0: tensor([50, 64, 40, 50, 36, 66, 40, 52])
1: tensor([38, 64, 62, 50, 36, 52, 34, 38])
2: tensor([22, 22, 64, 50, 50, 50, 64, 50])
3: tensor([36, 50, 64, 50, 64, 36, 50, 50])
4: tensor([22, 22, 64, 50, 50, 50, 64, 50])
5: tensor([22, 08, 64, 50, 78, 22, 78, 50])
6: tensor([36, 36, 64, 50, 50, 50, 64, 64])
7: tensor([28, 28, 62, 48, 48, 50, 58, 52])
8: tensor([38, 56, 60, 58, 44, 56, 44, 42])
9: tensor([64, 64, 50, 36, 36, 50, 22, 50])
10: tensor([58, 60, 40, 38, 74, 26, 40, 62])
11: tensor([78, 64, 22, 50, 36, 64, 36, 50])
12: tensor([50, 50, 50, 36, 78, 22, 50, 64])
13: tensor([40, 60, 60, 56, 90, 10, 40, 44])
14: tensor([36, 64, 64, 50, 84, 16, 36, 50])
15: tensor([64, 64, 36, 50, 36, 64, 22, 50])
16: tensor([22, 22, 64, 50, 50, 50, 64, 50])
17: tensor([38, 28, 64, 38, 72, 30, 76, 62])
18: tensor([74, 64, 14, 50, 36, 64, 36, 62])
19: tensor([72, 64, 16, 50, 48, 50, 24, 48])
20: tensor([26, 28, 64, 50, 48, 54, 64, 50])

tensor([64, 64, 50, 36, 36, 50, 36, 50]) 9 0 15 1 11
tensor([50, 50, 50, 36, 36, 64, 50, 64]) 0 6 8 9 1
tensor([36, 36, 64, 36, 78, 22, 64, 64]) 17 12 3 5 6
tensor([60, 64, 52, 38, 36, 50, 24, 48]) 9 15 0 1 8
tensor([52, 52, 36, 62, 28, 72, 46, 38]) 0 15 8 11 1
tensor([50, 52, 38, 62, 24, 76, 48, 38]) 0 8 15 11 1
tensor([50, 50, 50, 36, 78, 22, 50, 64]) 12 10 3 14 13
tensor([50, 64, 50, 50, 36, 64, 36, 50]) 0 1 15 8 9
tensor([50, 50, 50, 36, 36, 64, 50, 64]) 0 6 8 9 1
